[ -2 -39  -5   9  -8   4   8  -1   0   0  -7  13 -19  -1 -18  -4]
Find the 2nd entry from the right.
Answer: -18
The 5th entry from the end -> 13
Find the second entry from the left.
Answer: -39
The second smallest entry -> -19
Find the entry just left of -7.
Answer: 0
Find the entry just left of 9.
Answer: -5
Find the 1st entry from the right.
Answer: -4

data =
-7,-1,-13,9,16,-13,-30,13,21,15,29,3,4,-5
-5,-8,25,3,-13,14,14,-2,-15,-10,-20,-8,-2,-3
-4,-19,21,-6,-23,25,28,2,-23,-15,-47,-10,3,0
-4,-8,22,1,-13,14,16,-2,-15,-10,-22,-7,-1,-2
12,3,-46,-16,12,-13,-8,6,16,9,7,11,6,10
-11,-14,46,7,-23,26,25,-3,-26,-16,-36,-14,-3,-7
10,-12,-26,-22,-10,10,21,5,-6,-6,-37,2,7,10
-9,-6,33,10,-11,12,8,-2,-13,-8,-11,-9,-3,-7
-13,-2,37,17,-6,7,-2,-2,-7,-4,4,-9,-4,-10
16,20,-36,-11,16,-20,-8,-9,14,7,25,13,-3,10
-14,12,52,28,1,-1,-10,-11,-5,-2,27,-8,-11,-14
Counting starts at 1.
Give the entry in the top-left corner.
-7
Give the entry in row 2 and column 1.
-5
The entry just left of the largest entry is 12
The entry just left of 29 is 15
Give the entry in the top-right corner.
-5
The entry in row 1 and column 3 -> -13
The entry at row 1, column 2 -> -1
Give the entry at row 3, column 3.
21
The entry in the bottom-left corner -> -14
The entry directly below the smallest entry: -22
Give the bottom-right entry.
-14
Give the entry just right of the smallest entry.
-10
Give the entry just right of the largest entry.
28
The smallest entry: -47
The maximum is 52
The entry at row 3, column 1 -> -4

arr =
[[  4   3  -5 -23   9   0  27   9  16  -3 -27 -18  -2   2  -8]
 [  1   1   3   7  -7  -7 -10  12  -9   7  17  -2   8 -22 -16]
 [ -2   6 -21 -21 -10  17 -19   8  -8  11 -23  14  14 -12   2]
 [ -1   2 -26 -23  -8  15 -14  10  -3  11 -27  11  12 -13   1]
 [ -2   8   4  -2  -8  -3  -1   3  -4   6   3   3   2   0 -11]
 [  6  -6 -23 -34  -2  10  16   9   9   8 -43  -6  10  -7  -1]
 [  8   2  -5  -9  -1   2   8   0   7  -5  -7  10  -7  10  12]
 [ -4   3 -33 -26 -17  21 -29  10 -18  20 -32  24  18 -23   4]]
Give the 5th entry from the end, reading row by row.
Answer: -32
The first entry of the smallest entry's row -> 6
Give the largest entry in the first column.
Answer: 8
The entry directly above 20 is -5
The smallest entry in the last column -> -16
Give the second smallest entry.
Answer: -34
Give the entry in the bottom-right corner.
Answer: 4
Give the third entry, reading row by row.
Answer: -5
Give the top-right entry.
Answer: -8
The second largest entry -> 24
The 3rd entry from the end, reading row by row: 18
Give the entry directly below the smallest entry.
Answer: -7
Give the entry in the top-left corner.
Answer: 4
Give the largest entry.
Answer: 27
The third largest entry: 21
The third entry on the main diagonal is -21
The entry directly above -19: -10
Give the second entry in reading order.
Answer: 3
Give the third entry on the diagonal from the top-right corner.
Answer: 14
Give the smallest entry in the first column.
Answer: -4
The top entry of the column that holds the smallest entry is -27
Give the entry directly above the smallest entry.
Answer: 3
Give the 2nd entry on the diagonal from the top-right corner.
Answer: -22
The 2nd entry on the main diagonal -> 1
Give the entry just left of 15.
Answer: -8

Read these off the matrix that follows. Counting starts at 1.
1) The top-left entry?
2) The entry just left of 28?
3) The entry at row 1, column 2?
4) The top entry of the column that holds the largest entry?
5) The entry at row 3, column 1?
6) The entry in the bottom-right corner?
7) The entry at row 1, column 3?
8) The entry in row 2 and column 1?
[[ -3  -3 -25   9 -17  23  -4   1 -17 -14  -1]
 [-41  -2  15 -26   8  10   4  -6  -6  22  28]
 [ -1  -4  -8 -10  -8  -5  -2  -5  -5  -8   5]
 [  7 -15  17 -16   5 -38  -9 -14   5   2   2]
 [-16   3  -4  14 -15   4   5  -5   6 -12  -7]]
1) -3
2) 22
3) -3
4) -1
5) -1
6) -7
7) -25
8) -41
